rotation steps, each row followed by its count of steps:
The counts run from 0 to 250.
 361  198 -120 -216  -45  106 -230 -403   69 -149 -136   81  136   79 -130  366  164  117   76  136  -14  216  -34  223   -7 -107  -50  -92  137  -90  224  330 -124 -128 -210  -26 -172  196  233  541  -65  114  106  -14 -158    0   27  205 -115 -217 -219   44  412  425  369   25  -94  136  -91   22 -178  145  226    2  284  102  513  115  167  176 -148 -144  114
41
 241  308  177 -154  201  113  -95 -192  145 -162 -218  139   87  -73  -30  307  356   71 -156  201  -34  256 -147   86  217 -137  -32 -230  202 -211  -67  258 -345 -269  -41 -292   -1  -77   37  347 -112   -4  180 -278 -112 -208  111  326 -109  -34 -205   27  -70  146  394  219 -114  125  -29  239 -283  -23  231   26  202  355  379 -256  -18 -145  112   29   28
202
 184  297   41   13  173  233 -211   53  215  226  -80   52  161 -293  283  244   95  392  180  103 -103   42  294  288  209 -183  207 -242  -25  118   18  243  -80 -214   56  187 -256   -6  114  229  -92   95   52 -328 -249  -69  144  140   97 -104  188 -148   88  310  405  116  -98 -190  -31  546 -178  100  380   96  226  171  -87 -117  128  105  201  203 -158
236
 246  348  165  -39  108  -70 -198   93  181 -172 -274   60  184  -93 -187  190   62  472  168 -109 -109  201   67   57  -38 -243  174 -301  381  -81   30  -28 -125   74  272  127 -116  136  158  282 -235 -116   54 -287  167  316 -182  203  104  105 -106   65  -83  220  355  381    3  -18   52   16 -124  145  219  118  236  185  473  326  -65   93  146  139   12
221
 333  242  -96  -38  -85  266 -248 -369   51    3 -130  174  -95  -81   62  264  230  162  -99   28  -35  298 -357   59   89  241  -93 -277  198 -240   62   37 -152 -250  -32  -41 -297  -73  247  475  103  171  147 -299  -91 -204  -55   66   23  -67 -201  -47  -33  -59  482  -85 -278  359  -68   81  -19  -46  139  -20  290  284  235  -21  -50   73   91 -290  190
204
 136  318  115  -51   36  -16 -270   28  -27 -410   88  302   22 -330   57  342  207  303 -112  326 -190  373   43   84  131 -187  262 -480  171 -195  -10  398 -269 -198  122  -14 -248  -53  101  169 -177  -70  -51 -214   22 -210  131  251  -86   18   91 -111  -80   61  300   26   29  143   29   22 -241    3  358  -40  302  279  337   34  160  120  276  239    8
138
 327  230   28  -11 -171    5 -256 -159  158 -188   14  317   27  -74 -191  434   43  428   72   44 -276  214 -173  116  -89   31  152 -228  306 -240 -172  127 -199   45  316  -16 -183  -29  207  299   26  -21  147 -258  123   87 -164  230  108  -66  -44   44   -9  -62  431  182  -23   82  214 -160 -173  125  207  -29  157  262  647  163   57   41  -59   50   98
194
  87  286  160 -129  103  148  -75 -160  242   13  -64  309  130 -105  -63  114 -102  286  -22  245  -21  121 -153  339  205 -115 -188 -278  149 -282 -183  401 -156 -200  -48 -197 -100   48  113  307   80   69  -99   82   57   68   44  509   25   50 -146  152   43   61  216  277  154  -67  128  -25 -291   42  396 -163  346  223  282  174  335  -71 -134  -50 -164
190
 262  371  -74 -167  118   60 -318 -138   45 -319  -34  154  150  -32  -24  254  109  162   46  254  -57  470  193  102   60  -66   36 -353   87 -132  347  281  -65 -195 -269   54 -208  134  162  394 -166   28  -13   80 -109    9  106  145 -107   52 -104 -136  228  310  312  -82 -105  109 -115   84 -146   23  372  -50  368   61  245  107  200  286  100 -117   33
214
 331  189  -99  117  -29  208 -331  -95   15  121 -298   61   27 -243    9  336  254  321  133 -129 -176  129   91   17  -74   39  154  -68  180  157  161  -33  -58  -11  191  312 -267   95  343  388 -156  108  212 -581 -135   -9 -142  -58  125 -194   26 -121   97  278  565 -128 -281  106  -51  265  -44  202   41  189  197  211  149  107 -146  183  232   24   57
233
  77  295  151   11   55   -2 -131   42  -63 -114   44  223  134 -365  120  181  258  332 -128  295 -162  365  263   96  188 -296  212 -384   64 -128  121  467 -191 -208  108  146 -273  -70  164  184 -180   11 -144 -326   23  -50   86   84  -80   41  184 -124  -94  196  320 -108   51  149  118  194 -219  121  325  -11  280  263   88  106  144  224  251  237  -94
225
 232  361    0  -58  213  212 -203 -209  358  160 -183   87  278  126  -19  182  107  128  248   48  180  192  -67  157  171 -343  -96 -170  209 -241  -47  143 -135 -116 -298 -130  -89  167  132  458 -101   15  121  -79 -342   36   70  394  -62  -54 -293   66  142  197  261  251  -41  169    1  309 -230  -93  403  -96  341  147  166  -32   14  -54   26  -75  -81
153
 144  239   60 -242    1 -120 -140  -26   27 -377 -395   63    1 -167   53  140   69  506 -178   95  -23  165 -113   79  127  188  -27 -613  236 -133  178   44 -198 -134  233   87 -265   75  155  312 -136  -18  -71 -109  269   22 -117  150   35  284  -85 -162  -86  107  498   59  -95    7  -13    7  -86  211  105  132   70  265  418  257   17  234  360   58   -9
136
 237  302  -62  149 -127  261 -239 -110  -64  165   11  250  -19 -235  -63  302  139  430   83  -28 -222   51  118  223   40  224  234 -150   22   88   83  145   27 -181  206  218 -197   11  225  410  179  179  341 -435 -266  -54 -107  -14  210 -201  172  -61  197  196  529   12 -319   14  -54  398   -4  153  233  -42  268   16  259  -46  -43   46 -154  -15  195
120
 125  236  316  132 -116  205  -31  -69   44  462 -208  163  -34 -359   68    5   96  526  -67 -131 -153  -24 -112  246  249   47  -88 -178  132  -71  -55    5  -69 -174  363  322 -256 -108  285  291  136  231   -3 -459   87  181 -155  182  130   51   49  105  -94   -4  404   34 -111   10  190  124 -104  243  161   17  223  376  -73  255  -63   36   12   52  -43
170
 127  241   -6 -331  131  157 -186 -175  167  -30 -489   95   54   61   83   84  -54  324  -26  147  156  110 -132  303  222  166 -280 -517  123  -65  141   48  -53 -249 -143  -79 -160   86   58  458  -32  104  -58  100  -54  -71   94  366  -40  211 -183  -19  190  172  539  170 -112  -92 -192  286 -100   26  247   39   19  234  241   49  162  126  216 -162 -154
125
 157  350  216  141  -17  122  -29   21 -116  266 -164  145   40 -459   90   17  220  571   18  -87 -147   93  126  117  196  -23  143 -186  144 -120   77   42   30 -125  366  424 -329  -78  297  298   66  187   33 -522   54  174 -190    1  169   54  144   69  -85  137  267  -40 -169   39  146  201  -75  182  251  -31  362  274  -24  249 -149   60   67   90   62
83
  16  314  247   44   52  213  -98 -251   61  257  -50  162   14 -316  276   38   96  273  -79  176  -11  288 -230  146  365 -184 -155 -366  143 -420 -125  318 -203 -332    5   25 -308 -135  204  290   35  160 -250 -250   56  -74   71  292  -30   99  -29   72 -285  -68  211  -11  -43  165  115  171 -269  -22  315 -142  401  414 -117   99  147   18  155  -22 -210
227
 240  174 -184 -123  -80  135 -362  -77  175  -79  -16  278   -4 -111  188  436 -289  459   77  191 -154  103   16  345 -114  118  138 -453   43   92  -67  167 -143 -130   40  157 -342   86  134  278   -2   92 -128   64  -76 -198  197  163   58   81  162 -273  238  143  514  138   23  -28  -49   51  -86   62  371   69   91  137  305   62  425  238  182   35 -179
186
  39  221  351 -105  166  148   26  -69  -22   93 -419  162  -18 -278  145   46  219  315 -326  172   32   63  -75  182  397  153 -143 -591   84 -132   28  208 -191 -412  135  -86 -100 -105   56  342   33  127  -31 -298   -1 -106   -3  260  -27  144   14   52 -113  175  419  172 -140  -57  -53  316 -277   46  135    2  115  396  131   53   41  -46  248    3  -57
200
  87  336   91   54  -46  183  -89 -217  227  254   85  207  246  -68   -6   58  -60  367  216   51  -34  225 -139  259  156 -285   27 -191  177 -331 -237  197  -33 -198  -27  135 -261   59  279  329   60  149 -112  -72  -41  200  -57  421  155  -22 -119   72  -35  -50  112  153   73  168  275  -90 -170   39  454 -187  516  203  119  300  270   50 -160  -71 -173
17
 148  402 -101  -10 -107  126 -272 -228  107   45  225  284  128 -105   72   88 -174  274  113  130   -4  374 -116  225  139  -51   -1 -373  171 -324 -103  255  -11 -225 -107  173 -354   86  253  423   85   93  -30  148 -143   20   43  261  138    6  -70  -18   14  -64  139   16    6  196   58  -38 -142  -28  596 -181  470   64  154  175  254  147  -52 -204  -41
216
 130  435  279  -94  123   26  -63  129  138   33 -248   81  286 -228   13   15  -46  482  105  162  -46    2  308  353  111 -353   92 -417  130  -32   11  272  -52 -106  110  152 -261  139   65  235 -185   27 -183 -220   81  258   33  266   62   96   -8  -17  124  354  223  246  137 -203   73  176 -313  202  474  -23  200  105  121  257  177  140   45  198 -190
161
 394  305 -124    4  162  173 -226 -249  116 -108 -168  140   62  -87   61  397  458   69  144  139  -14  449   12   -5   92 -153   53 -155  217 -193  161  213 -240 -254 -209  -33 -148   25  194  412 -170   21  220 -296 -228 -159   51  103 -122 -161 -163  -82  -37  215  403  -29 -193  266  -73  260 -165  -46  206   34  344  243  288 -110 -107   31  221   -6   78
3
 294  344  -25   22 -124  132 -319  -86  108  166   16  191  133 -118 -170  313   12  386  240    8 -227  133   89  266  -92  -95  170  -11   36  -11   52  166   80  -13   61  275 -355  203  285  436   20  106   34 -229 -103  253 -128  170  154 -187  -39  -35  334  286  292  -70  -48   93  163  -19  -44  232  345  -52  397  -32  303  346  125  224 -229  -67   65
244
 162  141  110  -19 -131   53 -160   15  -50   80  -61  249 -143 -426  131  236   19  573 -173   85 -208   18  -18  185   73  204  105 -408   18  -11   -2  150 -100 -138  447  292 -423  -89  235  223   74  148 -181 -290  211  -60   13   88   67   49  232 -120    3   47  519  -91  -38   84   40   97 -122  221  110  106   61  343  167  203  184  259  189   87  -75
110
 159  132  199  -11   88   56 -136   48  126   36  102  245  118 -430  167  317  170  312  -49  206 -202  184   71  214  160 -223  184 -298  -10  -54 -140  412 -262 -231  192   58 -288  -90   91  226 -112   86 -127 -352   72 -214  136  180   -9  -90  206 -103    3  124  339   59   98   81  106  164 -239  100  392   20  214  398   42  -10  247  119  254  289 -173
25
 183  250  118   20 -281   40 -181  -41 -165  -60  -64  335 -157 -352  -31  224  108  582 -264  -28 -185   48   12  157  142  268  138 -364  190  -37  199   94  -98 -134  389  241 -339  -37  200  328  148  101   15 -294  160   85 -157  -18  135  101  198 -114   51   70  464   -7 -157   71   46   54   28  270  121   -4  196  217  283  264   17  232  100  123  156
196
  75  149  261 -256  118   -1  -36 -101  245   17 -349   60  213  -76  104   78  -56  356  -16  162  122  178 -264  210  186 -249 -223 -444  168 -246  -47  149 -237 -139  -10  -25 -201   53  150  306 -180  182 -324  -42  212   82   28  377 -147  130 -128   12   -1  140  265  151  122   49    0  -40 -227  133  265  143   68  450  126  279  252  259  349   42 -342
163
 424  322 -187   67 -121   65 -419 -154  210   -7   39   73  203  -52  -65  308  -21  380  398   17 -191  217  113  136 -112 -212  301 -160  223  -29   65   87   33   49   33  298 -220  198  278  340  -99   38  159 -186 -100  185 -124  118  154 -157  -55 -127  115  170  335   90  -42  110   63   50  -42  134  383  -17  376   28  286  246   76  184  -69   52  137
157
 306  264   68   26 -146    0 -239  -32  -77 -169  -43  303  -43 -149 -262  313  175  463  -84   82 -357  195   40  153    3    8  223 -223  165  -41  117  128 -129  -15  342  162 -252   84  117  265  -11   31  201 -384  177   57 -151  114  156 -111  139  -66    9  116  432   85 -123   78  206  -21  -74  254  194    1  220  162  547  239   67   71  -79  173  151
195
